A single turn carries every row of the set below to another of its rows. Some are shown first; where does it send the rows asked next?
Lotez: [-0.03  1.92 -0.70  0.61  2.05 -1.99  1.79 -0.77  1.34  0.58 -0.93 -1.26
 -0.75  1.60 -1.33 -0.86 -0.77 -0.91 -0.93 -2.29  0.88  0.07  2.78 -4.13
  2.78  0.15]
gesa: [-3.24  0.45  0.90 -0.86 -0.25 -1.25  0.18 -0.66 -0.25  0.00 -1.10 -1.57
  1.60  0.30 -0.68 -0.01  0.84  0.91 -1.26 -0.72 -0.11 -0.90  0.38 -1.38
  1.30 -2.26]
Mik: [ 1.90  1.64 -1.34  2.47  1.37  0.94  2.17  0.48 -0.40  1.30 -0.22  0.53
  0.59  1.66 -0.51  2.19  0.79  1.61  0.75 -2.93  1.99  0.80  0.91 -2.97
 -0.10 -0.46]
Lisik: [-1.51  1.83 -2.77 -0.29  3.04  0.54  0.22 -0.19  0.91 -0.57 -2.47 -0.76
 -1.34  1.86 -1.28  0.66 -0.64 -1.15  0.76 -1.15  0.76  0.28  0.97 -1.58
  0.42  0.22]
pape: [ 1.07  2.71 -0.26 -0.39  1.12  0.75  2.16 -1.37  1.10 -1.39 -1.45 -1.47
  1.14 -0.40 -1.65 -1.46  1.02  0.24 -1.55  1.29  1.45 -1.88 -0.01 -2.79
 -0.11 -0.23]
Zed: [ 1.40  3.27 -0.70  0.45  0.23  1.28 -0.08  0.09  0.58 -0.60 -1.42 -1.01
 -1.22  2.45 -2.40 -0.38 -1.00 -0.15 -0.97 -1.92  0.09 -0.91  0.52 -2.41
  0.32  1.08]
pegi: [-0.60  0.94 -1.47 -0.42  1.78 -0.51  1.68  0.20 -0.21  1.12 -1.55 -0.02
 -0.94  2.46  1.59  0.08  0.20  1.06  2.29 -0.72  0.26  1.57  1.82 -1.86
 -0.25 -0.27]
lus: [-0.96  0.47 -2.30  1.43  2.31  1.48  1.47  0.07  1.09  1.14 -0.36  0.07
 -0.77  0.02 -0.79  0.37  0.95  2.33  0.44 -1.66  1.55  0.36  1.59 -2.07
 -1.52 -1.40]
forir: [ 0.57  1.68  0.24  0.12  0.64 -1.82  2.85  1.88 -1.75  0.25 -0.92 -1.83
  1.49 -0.39 -0.79  0.77 -0.18 -0.37 -1.41 -1.50 -0.51 -0.46  0.37 -0.97
  2.51 -1.73]
vama: [ 1.04  2.04  1.39 -0.07  1.13  0.48 -0.07 -0.63 -0.11  0.43 -0.13  1.33
  1.55 -1.94  0.44  2.52 -1.72  0.73  1.21 -2.27  1.09 -0.93  1.87 -1.68
 -0.26 -0.85]
pada: [-0.57  0.65 -1.52 -0.73  0.62  2.35  0.28 -1.51  2.46  0.32 -0.98 -0.19
 -1.65  1.23 -1.15  0.64  0.85  0.70  0.36 -0.02 -0.60 -0.59  1.26 -2.63
 -0.30 -1.67]
nal: [ 0.63  0.64 -1.76  0.46  3.24 -0.25  0.65 -1.73  0.38 -0.79  1.26 -0.70
  0.89  1.25 -0.85  1.86  1.26  0.91 -1.67 -2.83  0.39 -0.34  3.44 -3.27
  0.31 -0.55]
vivi: [-1.12  1.50  0.48  1.01  1.01 -0.52  2.62  1.25 -1.21  0.07 -2.40 -2.43
  2.85 -0.28 -0.42  1.53  0.98  0.44 -0.84 -0.50  1.01 -1.69  2.00 -1.12
  1.00 -1.06]
kosa: [ 1.82  1.44  1.15 -0.88  0.56 -2.09  2.55 -3.08  0.09  0.42  0.00 -0.78
  0.09  1.08 -1.76  1.71 -0.11  0.48 -0.93  0.87  1.81 -1.81  1.10 -2.61
 -0.12 -0.40]
gelo: [ 0.92  1.40 -0.26  0.12  0.80 -0.13  1.15  0.56  0.66 -1.05  0.69 -0.41
  1.40  0.10  0.15  1.94 -2.85  0.97  0.36 -0.96  3.12 -3.16  1.74 -1.96
  1.33  0.10]
Gapil: [ 0.22  1.60 -0.90  0.23  1.86 -1.46  0.53 -0.02  1.22 -0.16 -0.09  0.53
  3.33  1.61  0.13 -0.53  1.80  1.53 -0.03  0.70  2.16 -0.12 -0.81 -2.83
  1.61 -0.59]
vekal: [-0.74  0.63 -0.03 -1.19 -0.34 -1.08  1.17 -0.31 -1.18 -1.01 -0.65 -1.65
  1.14  0.96 -0.63  2.27  0.42 -0.76 -1.37 -0.80 -0.62 -0.80 -0.80 -1.72
  3.20 -2.20]
sek: [ 1.29  1.96 -0.63  2.22  1.87 -0.14  0.84  0.34  1.06  0.56 -0.80 -0.43
  1.10  2.49 -1.16  2.40  0.71 -0.09 -0.46 -1.97  1.44 -0.75  2.33 -4.23
  2.66  0.87]
Rege: [ 0.37  2.53 -0.32 -0.10  3.07 -0.33  1.60 -0.28  0.47 -0.35 -1.81 -0.30
 -0.10 -2.41 -1.88  0.90  0.26 -0.44 -0.01  0.02  0.29  1.08 -1.23 -1.61
 -0.58 -0.54]
Led: [ 2.20  1.02 -1.79 -0.21  1.71  0.52  0.53  0.49  0.52  0.91  0.96  0.84
  0.94  2.94  0.68  0.63  1.50  1.60  0.26 -0.99 -0.95 -0.07  2.36 -2.21
  0.55 -0.99]
Gesit: [-0.10  1.20 -0.48  0.11  0.04  0.55  1.91 -0.66 -1.47  0.31 -1.66 -1.14
  2.75  1.04 -1.51  3.13  0.71  0.02 -0.40 -0.97  1.40 -2.09  0.61  0.01
  0.09 -2.57]
piz: [ 0.54  0.98 -0.43 -0.09  1.15 -1.62  1.19  0.21 -0.20  0.09 -0.67  0.10
 -0.78  0.50 -0.04  2.71  0.35  1.45  1.08  1.61  2.22  0.23 -1.65 -1.92
  0.68 -0.18]
tuken: [-0.92  1.23  0.15 -0.53 -0.29 -0.79  1.19 -0.23 -1.18  1.64 -0.62 -0.42
  1.77  0.29 -1.81  0.11 -0.01  0.98 -0.90 -1.86  0.41 -0.94  0.08  0.42
 -0.52 -3.24]
Val: [-0.45  1.39  2.17 -1.67  1.75 -0.03  1.54 -0.15  0.16  0.39  0.00  0.98
  0.41 -0.43 -0.05  1.30 -2.56 -1.25  1.06 -1.51 -1.06 -1.04  0.34 -2.71
  1.16  0.37]
Ded: [ 0.96  1.76 -0.64 -1.31 -0.09  0.00  2.01 -2.20  1.23  0.60 -0.93 -0.52
 -2.20  1.87 -1.07 -0.90 -0.78 -0.93  0.15 -1.53 -0.82  0.66  1.04 -3.33
  1.25 -1.46]
fogeg: [ 0.73  2.06  0.60  1.00  0.55 -0.48  1.60 -1.87 -0.79 -0.65 -0.20 -1.79
 -1.05  1.32 -0.99  0.34 -0.32  1.39 -1.27 -3.23  0.93  0.17  2.49 -3.69
 -0.61  0.99]
mezul: [-0.81  0.13 -0.17 -1.90  1.18  0.66  0.49 -0.36 -0.37  0.16  1.00  1.08
 -0.53  0.27  0.83  0.22 -1.74  0.08  0.00  0.18  1.56 -3.31  0.55 -2.54
  1.32 -0.75]
lali: [ 0.86  1.88  0.73 -0.35  3.28 -2.97  1.40 -2.16  0.89  1.14  0.26  0.80
  2.86  0.05 -1.79  1.00  0.69 -0.05 -0.42 -1.29  0.54  0.66  0.89 -2.31
  0.42 -1.07]
rar: [-0.72  1.46 -0.62 -0.94  1.68  1.77  0.42 -1.39 -0.44 -0.56 -0.02  1.22
  2.14 -1.39  1.53 -1.12 -0.46  0.19  0.44 -1.98  1.99 -1.18  0.83 -2.57
  0.19 -1.76]
Nabak: [-0.55  2.18  0.10 -0.54  1.97  0.43  2.72 -0.04  0.89 -1.80 -0.27 -0.43
  2.90 -0.18  0.49 -0.61 -2.30 -0.73  0.51 -2.47  1.38 -1.20  0.47 -3.12
  1.76  0.34]

lali goes to kosa
nal goes to fogeg
forir goes to vekal
And these:
sek goes to Lotez
vama goes to gelo

A single turn carries every row of the set below to another of its rows. Some are shown first; where does it send the rows asked next?
bop: [ 0.04  1.79 -0.55 -0.33  1.38 -0.19  1.05 -0.73 -0.22 -0.70  1.85  1.25
  0.05]
Puro: [-0.27  1.35 -0.48 -0.79  1.22  0.83  2.27 -1.57 -0.57 -0.11  1.23  1.02
  0.62]
zavi: [ 2.47  0.72 -1.27 -0.94  0.96  1.45  2.20  1.39  0.03 -0.69 -3.21  1.89
  1.33]
vigid: [ 4.86  0.49 -0.60 -0.53  1.78  0.87  1.30  0.65  0.33 -0.95  0.43  1.22
  0.20]
lepu: [ 4.45  0.04 -0.45 -1.02  1.54  1.77  2.45  0.18 -0.06 -0.48 -0.51  1.05
  0.56]
Solep: [ 4.25  1.18 -0.08 -1.16 -1.08  1.43  2.43  0.20 -0.12 -0.69 -2.37 -0.32
 -1.04]
nusi: [ 3.12  0.84 -2.06 -0.68  1.41  0.81  1.88  1.17  1.03 -0.68 -2.40  1.42
  2.08]
Dum: [ 3.47  1.18 -1.76 -0.13  1.48 -0.02  0.75  1.79  1.21 -1.20 -1.98  1.77
  1.16]
bok: [-0.06  1.77 -0.60  0.37  2.41 -1.21  0.47 -1.34 -0.32 -1.10 -1.71 -1.32
 -1.07]
bovu: [ 4.72  1.64 -0.42 -0.34 -0.72  0.05  1.04  0.81  0.71 -1.21 -1.38 -0.14
 -1.33]
lepi: [ 4.12  1.58  0.10 -0.92 -1.18  0.71  1.47  0.83 -0.26 -1.22 -2.15  0.11
 -1.72]
rak: [-0.47  1.79 -0.25 -0.83  0.26  0.32  1.05 -2.39 -0.51 -1.42 -2.79 -0.77
 -0.52]
Gedo: [-0.49  1.73 -0.30  0.12  2.16 -0.73  0.80 -1.22 -0.70 -1.01 -2.05 -1.21
 -1.19]
lova: [-0.52  1.49  0.19 -0.83  0.95  0.88  1.91 -1.03 -1.07 -0.57  0.84  1.48
 -0.27]
suviv: [ 0.69  1.91 -1.47  0.13  1.19 -0.78  0.35 -2.49  1.12 -1.37 -1.36 -1.51
  0.41]
Daz: [ 2.33  1.04 -0.62 -0.94  0.66  0.98  1.44  1.98 -0.28 -1.13 -3.11  2.46
  0.31]
Mafal: [ 3.90  0.29  0.29 -1.46  1.10  2.28  2.43  0.41 -0.89 -0.40 -1.01  1.57
 -0.21]
guna: [ 4.76  1.26 -0.78 -0.87 -0.53  1.09  2.46 -0.13  0.61 -0.52 -1.81 -0.75
 -0.19]
Fofep: [-0.52  1.49 -0.42 -0.13  2.13 -0.35  1.34 -1.73 -0.77 -0.82 -2.26 -1.29
 -0.78]
Tibop: [ 5.15  1.45 -1.06 -0.40 -0.49  0.25  1.71  0.17  1.04 -0.74 -1.24 -0.61
 -0.50]
Tas: [-0.19  1.55 -0.97  0.13  2.50 -0.55  1.33 -1.98 -0.42 -0.73 -1.93 -1.65
 -0.45]
doni: [ 3.85  0.64  0.73 -1.05  0.92  1.64  1.36  1.21 -0.97 -0.95 -0.79  2.11
 -1.06]
Keve: [-0.32  1.83  0.16 -0.46  0.95  0.11  1.02 -0.66 -0.75 -0.85  1.43  1.62
 -0.53]
zibom: [ 2.90  1.54 -0.87 -0.30  0.91  0.00  0.48  2.33  0.36 -1.38 -2.37  2.39
  0.30]
pega: [ 0.33  1.52 -0.76 -0.55  1.58  0.21  1.76 -1.47 -0.01 -0.29  1.83  0.91
  0.61]
tuvip: [ 4.53  0.77  0.19 -0.51  1.46  0.62  0.90  1.28 -0.03 -1.19  0.10  1.85
 -0.77]
loda: [ 0.20  1.56 -1.16 -0.66  0.69  0.33  1.31 -2.89  0.33 -1.09 -2.05 -1.41
  0.48]
lomi: [ 0.45  2.39 -0.72  0.29  0.84 -1.14 -0.56 -1.76  0.64 -1.88 -1.36 -0.83
 -0.80]
muril: [ 0.10  1.60 -0.98  0.33  2.47 -1.13  0.81 -1.70 -0.04 -0.90 -1.65 -1.64
 -0.54]
zudor: [-0.32  2.23  0.06 -0.28  0.31 -0.64 -0.16 -1.61 -0.32 -1.78 -2.31 -0.39
 -1.27]

bovu goes to Solep
zavi goes to Dum
And these:
tuvip goes to Mafal
muril goes to Gedo
bop goes to lova
zudor goes to loda

A single turn carries every row of the set below to another of its rows. Some are shown first; where does it send the rows asked next?
Midam: [ 0.90 -1.41  0.27 -1.18  0.02  0.79  0.59  0.07  0.81 -1.03  0.73  1.69
 -0.40 -0.37  0.14  0.55 -3.42 -1.87  0.86  1.33 -1.38  0.68  1.17  0.33
  0.71]
keze: [ 0.14 -2.01  0.67 -0.97  1.75 -1.40  0.07 -0.47  0.65 -1.51  1.86  1.82
  1.40  1.68 -0.81  0.48  0.78 -1.15  0.52  0.23  0.78 -2.09  3.23  1.73
 -0.84]
luba: [-0.12 -1.82  1.32 -0.25  0.98 -0.67  0.20 -0.56  0.91 -1.46  1.79  1.22
  1.42  1.62 -0.77  0.66  0.69 -1.48  0.99 -0.61 -0.17 -2.35  2.32  1.02
 -1.99]
Rugis: [ 0.51 -1.30  0.68  0.13  1.66 -0.83 -0.33 -1.15  1.64 -2.16  2.18  1.41
  1.33  1.40 -0.35 -0.18  0.82 -0.75  0.76 -0.34 -0.04 -1.97  2.93  1.22
 -1.25]
Ludug: [-2.12 -0.51  0.03 -1.45 -1.06 -1.02  0.06 -0.49  1.58 -1.11 -0.93  1.13
 -1.25 -0.40 -0.23 -1.20 -0.41 -0.31 -1.22 -1.52 -0.36  0.88 -0.43  4.16
 -0.15]
Kepog: [-0.80 -0.19 -1.04 -0.42 -1.01 -0.85  0.63 -0.81 -1.57 -1.15 -0.68  1.00
  1.33  0.04 -1.30  1.30 -0.24  2.21  0.13  3.18  2.31 -0.77  0.37  0.59
  0.05]
Vod: [-0.94 -0.72 -0.98 -0.07 -0.73 -1.62  0.91 -0.24 -0.68 -0.48 -1.17  0.52
  1.43  0.28 -1.18  0.70 -0.03  1.63 -0.21  3.71  2.28 -0.77  0.35  0.54
  0.33]
desef: [ 0.51 -2.21  0.69  0.26 -1.68  1.13  1.60 -1.72  0.82 -1.35  1.63  0.58
 -2.30 -0.12  0.64 -0.89 -1.85 -0.27 -1.60  0.02  1.08  0.27  0.47  1.43
 -2.11]
zareb: [-2.66 -0.05 -0.21 -0.61 -0.90 -1.54 -0.60 -0.59  1.22 -1.43 -0.95  1.22
 -1.31  0.31  0.08 -0.66  0.12  0.67 -0.98 -0.56 -0.90  0.54 -0.46  4.51
 -0.75]
Seg: [ 0.84 -1.45  0.58 -0.58  1.36 -1.05 -0.59 -0.29  1.23 -2.06  2.31  1.18
  0.62  1.33 -0.48  1.16  0.02 -1.36  1.16 -0.82  0.72 -2.23  2.93  0.92
 -0.83]
pubuk: [-1.57 -2.16 -1.31  0.85 -0.29  0.29 -0.15  0.90  1.00 -0.38  0.07  1.17
 -2.12  1.61 -0.41  2.03 -2.48  0.57  0.93  0.79  1.53  1.34 -0.33 -0.68
 -1.20]
biv: [-1.98 -1.68 -0.85  1.20  0.17  0.54 -0.27  0.72  0.05  0.17 -0.15  1.26
 -2.47  1.52  0.85  1.11 -1.88  0.57  0.32  0.19  0.99  1.22 -0.27 -0.77
 -1.01]
lilin: [ 1.04 -1.12 -0.42 -0.35 -0.16  0.17  0.98  0.59  0.08 -1.59  0.94  0.98
 -0.72 -0.56  0.46  1.04 -3.32 -1.80  0.58  1.71 -1.25 -0.25  0.81  0.08
  1.10]
Dis: [-0.28 -1.38  0.61 -0.88 -1.62  0.94  1.40 -2.02  1.32 -0.97  2.06  0.70
 -3.00  0.18  0.42 -0.49 -2.16 -0.02 -1.15  0.92  0.93  0.90 -0.18  1.44
 -2.34]
Fef: [-1.84 -0.16 -0.43 -1.15  0.10 -1.78  0.10 -0.35  1.42 -1.09 -0.03  1.65
 -1.78  0.00 -1.10 -1.45  0.61  0.38 -0.48 -1.04 -0.32  0.23 -0.13  4.79
 -0.40]
guder: [-3.23 -0.29 -0.95 -0.73 -0.63 -1.12  0.03 -0.46  1.56 -1.65 -1.25  1.86
 -1.32 -0.07 -0.26 -1.64 -0.52  0.80 -0.47 -0.81 -0.97  0.29  0.16  4.15
 -0.64]
Besi: [-1.09  0.07 -1.48 -0.59 -0.77 -0.96  0.94 -0.56 -0.66 -0.40 -0.57  0.57
  0.39  0.60 -1.20  0.76  0.00  1.96 -0.61  3.18  3.07 -0.12  0.72 -0.08
  0.64]
Dorad: [-1.22 -0.15 -1.35 -0.48 -1.46 -1.53  0.65  0.25 -1.07 -1.03 -0.60  0.70
  1.24  1.15 -2.03  0.69  0.25  1.68 -0.37  2.85  2.66  0.26  0.47  1.42
  0.46]

biv goes to desef
luba goes to Kepog
Midam goes to pubuk
And these:
Ludug goes to Seg
Dorad goes to Fef
Vod goes to zareb

